Here are some numbered points:
Array([-1.3, -1.2, -0.6, -0.8, -0.2,  0.3,  0.8, -1.2,  0.0, -0.1,  0.3,  0.2]) 0
Array([ 0.3,  0.4,  0.5, -0.9, -0.3, -0.4, -0.7, -0.6,  0.3, -0.8,  0.2, -0.3]) 1
Array([-0.4, -0.4, -0.3,  2.3, -1.2,  0.0, -0.1, -0.4, -1.4, -1.1, -1.7,  0.1]) 2
Array([-0.1, -0.2, -0.2,  0.2, -1.5, -0.4,  0.5, -0.3, -1.6, -0.6, -1.4, -0.7]) 3
Array([-0.3, -0.5, -0.4, -0.3, -1.3, -0.8,  1.5, -0.4, -1.1,  0.5,  0.0, -0.2]) 4
Array([-1.2, -0.5, -0.9, -0.1,  0.3,  1.8, -0.6, -1.4,  0.5, -0.6,  1.1,  0.3]) 5
Array([-0.8, -0.7, -0.8,  1.4, -0.3,  1.3,  0.9, -0.5, -0.8, -0.5,  0.5,  0.5]) 6
Array([-0.6, -0.8, -0.9,  0.4, -1.0, -0.2, -0.7, -0.6,  0.2, -0.7,  0.1,  2.2]) 7
Array([-1.4, -1.4, -0.6, -1.2, -0.2, -0.4,  0.0, -1.5,  0.7, -0.5,  0.6,  1.5]) 8
Array([-1.2, -0.8, -1.0, -0.3,  2.0, -0.1,  0.4, -1.3,  1.5, -0.7,  0.9,  1.4]) 9
Array([ 0.0, -0.2, -0.1,  1.0, -0.8, -1.3,  3.1,  1.0, -1.0,  1.3, -1.5, -1.6]) 10
Array([ 0.0, -1.1, -0.6, -1.0, -0.8, -1.5,  0.1, -0.7,  1.2, -0.3,  0.2,  1.4]) 11
Array([ 0.5,  0.6,  1.1, -0.4, -0.4, -1.3,  0.1, -0.6,  0.0, -1.0, -0.8, -0.9]) 12
Array([ 0.1,  0.8,  1.3, -0.8,  1.3, -0.3, -0.3, -0.2, -0.1, -0.5,  0.2, -0.8]) 13
Array([-0.5, -0.6, -0.7,  2.1, -0.2,  0.8,  2.2,  0.4, -0.2,  0.8,  0.5,  0.2]) 14
Array([-0.1, -0.5,  0.2, -1.1, -0.7, -1.5,  0.4, -1.0,  0.5, -1.3, -0.1, -0.5]) 15
Array([-0.2, -0.3, -0.6,  0.6, -0.8, -0.3,  0.0,  0.1, -0.6,  0.0,  0.0,  0.3]) 16
Array([-1.1, -0.2, -0.8,  3.1,  0.4,  2.1,  1.1, -0.3, -0.3, -0.5,  0.5,  0.8]) 17
Array([-0.7, -0.3, -0.4,  0.8, -0.1,  0.2,  2.1, -0.9, -0.8, -0.8, -0.3,  0.2]) 18
Array([ 1.3,  1.2,  1.3, -0.2,  0.8,  0.1,  0.4,  2.2,  0.5,  1.4,  0.2, -0.5]) 19
Array([-1.4, -1.2, -1.5,  0.7,  0.5,  1.5,  0.4, -0.6,  0.4,  1.1,  2.2,  2.2]) 20
Which point above is nearest to each new point by angle? Its number follows each.
Array([ 0.1, -0.7, -0.3, -0.7, -0.5, -0.6, -0.2, -0.3,  1.1,  0.1, -0.1,  0.0]) 11
Array([-0.9, -0.9, -0.8, -0.8,  0.1,  0.0,  0.1, -0.1,  0.3,  0.7,  0.9, -0.2]) 0
Array([ 2.1,  0.4,  0.9, -1.4, -0.6, -1.1,  0.0,  0.9,  0.2,  0.5, -0.1, -0.6]) 19
Array([-1.2, -0.9, -1.4,  0.1, -0.2,  0.7, -0.6, -0.7,  0.5, -0.2,  1.5,  2.4]) 20
Array([-0.3, -0.7, -0.9, -0.3,  0.5,  0.9,  0.6,  1.1,  0.0,  1.4,  1.5, -0.2]) 20
Array([ 2.0,  1.1,  1.5,  0.3,  0.7, -0.1, -1.1,  2.0,  0.2,  1.4, -0.2, -0.6]) 19
Array([-0.8, -0.9, -0.8,  0.4, -0.5, -0.1,  0.0, -0.7,  0.2,  1.7,  0.1,  0.5]) 20
Array([-0.5, -0.4, -0.6, -0.2, -0.8, -0.8, -0.4, -1.1, -0.6, -1.3, -0.4,  1.8]) 7
Array([ 1.4,  0.0,  1.2, -1.6, -0.3, -0.8, -0.2,  0.8,  1.0,  0.6,  0.1, -0.4]) 19
Array([-0.8, -0.6, -0.7, -0.4,  0.8,  1.0, -1.2,  0.1,  1.0,  2.3,  0.8,  0.2]) 20
Array([ 1.7,  0.7,  0.7, -0.9,  0.7,  0.0, -1.0,  0.5,  1.3,  0.7,  0.4, -0.1]) 19
Array([-0.6, -0.8, -0.7, -0.4,  0.0, -0.6,  0.3, -0.3, -0.1,  0.4,  0.9,  0.9]) 8
